In the data rows, 128 means zero.
Here are some numbered points:
[163, 156, 131, 95, 104, 116, 142, 133, 137, 151, 134] 0
[88, 101, 65, 164, 138, 175, 116, 127, 159, 140, 104] 1
[141, 128, 115, 159, 153, 135, 163, 115, 151, 152, 120] 2
[128, 119, 126, 165, 129, 108, 106, 151, 132, 138, 137] 3
[75, 71, 67, 152, 231, 141, 111, 188, 220, 138, 86] 4
[134, 116, 140, 124, 153, 111, 119, 142, 116, 131, 119] 5
[132, 97, 70, 122, 133, 149, 130, 125, 127, 146, 122] 6
[153, 139, 134, 115, 119, 142, 92, 102, 107, 112, 162] 7
[142, 115, 106, 125, 84, 162, 129, 132, 119, 122, 125] 8
[86, 129, 121, 123, 119, 147, 156, 119, 115, 157, 83] 9
[107, 106, 83, 142, 148, 132, 145, 168, 147, 126, 83] 10
[100, 107, 83, 186, 157, 170, 119, 156, 188, 168, 137] 11
[116, 133, 93, 119, 151, 147, 154, 133, 139, 105, 125] 12
[67, 118, 156, 130, 110, 94, 151, 114, 130, 99, 121] 13
[155, 115, 166, 132, 120, 86, 88, 103, 127, 106, 143] 14
[145, 137, 168, 94, 120, 130, 143, 121, 109, 91, 132] 15
[144, 140, 103, 112, 94, 142, 151, 113, 96, 106, 140] 16
[128, 139, 181, 104, 155, 124, 152, 147, 104, 127, 133] 17
[102, 156, 166, 113, 127, 97, 133, 103, 101, 105, 118] 18
[152, 127, 141, 107, 123, 133, 138, 83, 102, 115, 162] 19
[116, 132, 165, 130, 143, 124, 150, 128, 107, 135, 137] 20
[134, 145, 139, 102, 138, 115, 129, 135, 91, 104, 130] 21
Which three points above are nearest to each new point, looking only along the 3 directions in which the numbered points spread most? Their numbers follow each, nearest first.
[134, 125, 141, 117, 117, 137, 122, 118, 88, 128, 131] >> 0 19 21
[130, 109, 111, 121, 154, 155, 99, 145, 143, 131, 97] >> 2 3 12
[177, 153, 151, 107, 103, 114, 153, 107, 86, 95, 143] >> 19 15 0
[161, 120, 170, 120, 123, 107, 105, 159, 75, 114, 127] >> 14 21 15
[95, 109, 60, 132, 175, 157, 105, 109, 198, 131, 111] >> 11 1 10
[77, 136, 101, 150, 150, 128, 137, 133, 159, 116, 114] >> 10 12 2
[91, 175, 155, 97, 104, 143, 176, 127, 98, 113, 95] >> 13 9 18
[128, 140, 141, 88, 126, 124, 141, 101, 89, 101, 126] >> 15 21 18
[153, 129, 102, 104, 99, 128, 120, 158, 123, 103, 164] >> 0 7 8
[75, 134, 194, 96, 164, 112, 159, 174, 111, 137, 92] >> 13 17 18
[145, 135, 128, 151, 127, 118, 176, 136, 146, 118, 123] >> 12 2 5
[167, 125, 114, 135, 105, 114, 136, 108, 108, 132, 130] >> 0 19 7
[130, 94, 143, 127, 128, 143, 132, 117, 125, 166, 109] >> 2 12 5
[148, 155, 102, 126, 118, 116, 125, 124, 104, 106, 124] >> 0 19 16
[98, 129, 104, 134, 161, 133, 167, 148, 140, 127, 100] >> 10 12 9
[109, 152, 154, 99, 159, 130, 149, 122, 100, 112, 112] >> 13 20 17
[119, 119, 72, 122, 168, 151, 80, 137, 163, 137, 146] >> 11 3 2
[152, 93, 109, 129, 158, 110, 84, 132, 136, 126, 140] >> 3 5 2
[174, 148, 131, 122, 90, 120, 127, 109, 104, 121, 143] >> 19 7 0
[119, 131, 110, 129, 152, 126, 125, 120, 139, 123, 119] >> 2 12 5
[144, 122, 176, 101, 135, 96, 127, 124, 132, 122, 105] >> 17 20 21
[137, 96, 112, 122, 138, 151, 73, 116, 137, 139, 140] >> 3 2 6
[113, 79, 84, 129, 178, 124, 112, 123, 180, 148, 149] >> 11 3 2
[158, 94, 116, 148, 121, 118, 130, 134, 121, 139, 143] >> 3 2 0
[112, 154, 191, 111, 120, 97, 147, 121, 90, 102, 113] >> 18 17 15
[146, 130, 148, 131, 135, 97, 127, 90, 122, 118, 120] >> 21 20 5
[109, 93, 56, 150, 187, 129, 140, 175, 178, 178, 84] >> 11 1 10
[142, 155, 163, 111, 107, 101, 127, 135, 89, 115, 160] >> 15 21 19
[119, 108, 163, 126, 136, 128, 103, 138, 129, 119, 116] >> 5 20 3
[124, 130, 151, 127, 150, 130, 118, 127, 130, 135, 108] >> 5 20 3
[83, 58, 24, 176, 172, 152, 126, 130, 203, 174, 100] >> 11 1 4
[181, 140, 142, 121, 81, 93, 98, 140, 118, 132, 134] >> 7 19 14
